Questions about the row below.
1) Which number is the entry just right of 25?
2) Which number is the entry just right of the largest entry?
3) Which number is the entry just left of 34?
[-10  34  -5  33  -5  25 -14 -14]
1) -14
2) -5
3) -10

Read these off the row that follows.
1) Find the first entry from the left.
2) Find the second entry from the left.
3) Find the first entry from the right.
[2563 7881 3988 4332 4036]
1) 2563
2) 7881
3) 4036

Questions about the table below. Counting starts at 1.
1) Read off the entry in row 1 and column 3.
2) Read off the entry just left of the centre entry.
3) Read off the top-left entry.
4) Read off the entry at row 3, column 1.
5) Read off the maximum.
6) Read off the top entry of the column that holds the largest entry.
7) Read off the entry directly above the largest entry.
8) Read off the entry in row 1 and column 2.
24	6	-7	-5	36	20	-19	15	-4	32	-17	17	0
30	-5	-30	36	-5	-3	9	-7	0	8	-35	9	-3
17	26	-13	-34	6	-2	0	-14	10	-44	-35	50	-19
1	-5	-47	6	5	21	-18	23	4	-31	-1	49	-4
27	6	16	-10	34	33	-3	-14	0	-3	8	16	18
1) -7
2) -2
3) 24
4) 17
5) 50
6) 17
7) 9
8) 6

Read these off the table that follows.
1) Report the entry just right of the largest entry.
2) Report the first entry in reading order.
((6, 5, 4, 4, 5, 4), (4, 4, 3, 4, 6, 4), (8, 5, 5, 5, 5, 5), (4, 5, 4, 4, 6, 4), (3, 5, 5, 5, 3, 4), (4, 4, 4, 3, 5, 5), (4, 4, 5, 5, 5, 6), (4, 5, 3, 4, 5, 4), (5, 3, 4, 4, 5, 4), (2, 5, 4, 5, 2, 5), (4, 5, 4, 3, 5, 3), (4, 4, 4, 4, 3, 5), (3, 6, 5, 4, 3, 4))
1) 5
2) 6

W = [ -3 -24  15   7  10  -1  29  28 -26   4   4  -6  -6  18  21]
Give the smallest entry.
Answer: -26
Give the entry just right of the smallest entry.
Answer: 4

x =
[[47 57 54 64 71 61 74 57 68 66 60 56]
 [44 65 71 64 71 59 64 64 64 70 62 50]
 [63 63 63 63 63 63 62 63 63 63 63 63]
 [44 58 88 49 43 64 60 20 52 27 28 64]
 [82 62 62 64 53 68 64 58 60 63 64 67]
 [74 67 63 56 59 60 69 65 62 51 70 76]
 [44 59 60 70 69 65 66 70 53 63 59 55]
 [78 54 64 62 56 64 63 61 58 67 59 69]
 [74 49 64 63 55 62 59 62 61 68 60 70]
 [54 70 67 62 76 59 53 67 68 66 53 53]
 [68 59 67 62 61 55 67 71 70 46 69 72]
 [73 63 67 62 61 58 73 69 66 46 68 70]
 [48 60 68 61 67 58 71 55 72 73 68 54]
 [46 67 72 63 73 58 60 65 67 71 59 49]]
The entry just right of the largest entry?
Answer: 49
The bottom-left entry?
Answer: 46
The top-right entry -> 56
The 3rd largest entry -> 78
The 1st entry on the main diagonal: 47
The last entry, reading row by row is 49
The 2nd entry from the end, reading row by row -> 59
The 2nd entry in reading order?
Answer: 57
The 2nd entry on the main diagonal?
Answer: 65
The fourth entry from the end, reading row by row: 67
The top entry of the column that holds the largest entry: 54
The last entry in the row that holds the largest entry: 64
The top entry of the column that holds the smallest entry?
Answer: 57
The 3rd entry on the diagonal from the top-right corner -> 63
The 3rd entry from the end, reading row by row -> 71
The bottom entry of the column that holds the smallest entry: 65
The first entry in the row that holds the smallest entry -> 44
The third smallest entry?
Answer: 28
The entry just left of the smallest entry -> 60
The entry directly above the smallest entry?
Answer: 63
The entry directly above 28?
Answer: 63
The smallest entry?
Answer: 20
The bottom entry of the column that holds the largest entry is 72
The largest entry in the first column?
Answer: 82
The largest entry -> 88

Read these off the array that follows. Indices start at 1.
1) Read off the entry in row 1 and column 3.
2) Read off the entry at row 3, column 3.
3) Read off the top entry of the column that holds the smallest entry.
4) Read off the minimum.
5) Read off the entry in row 2 and column 2.
6) Read off the entry directly below the largest entry.
7) Read off the entry in the bottom-left corner.
8) Read off the bottom entry of the column that holds the largest entry.
[[ -5 -15  -1   0   0   0   1   2   2  -4   2   1  -2   6]
 [  0  11  -2  -1   3   0   2   1   1  -2   0  -1 -22  -1]
 [ -6  13   0   0  -1   1   2   1  -2  -2   0   0 -27 -13]
 [ -7 -15  -1   0   4  -1   3   0  -1  -2   1   2  16  10]
 [ -5   4   0   0   3  -1   4  -2  -3   1  -1   1   2  -5]
 [  0   4   0  -1   6  -1   4  -1   0   1   1   2   0   9]
 [ -7 -20   0   0   0   0   0   0  -1  -2   1   2  31   7]
 [ -5 -10   1   1   0   1   4   1   1  -2   2   1 -22  -1]
 [ -1   4  -1  -1   5  -1   2  -1  -1   1   0   1  11   4]
 [ -1   1   1   0   4   1   3   0   0   1   2   2  -4  14]]
1) -1
2) 0
3) -2
4) -27
5) 11
6) -22
7) -1
8) -4

[[17, 1, -4, 18, 17, -6, -3], [23, -7, -12, 22, 32, -19, -8], [15, 18, -1, 15, 8, -14, -15]]
The centre entry is 22
The entry just right of -6 -> -3
Find the median of all entries.
Answer: 1
Find the smallest entry.
Answer: -19
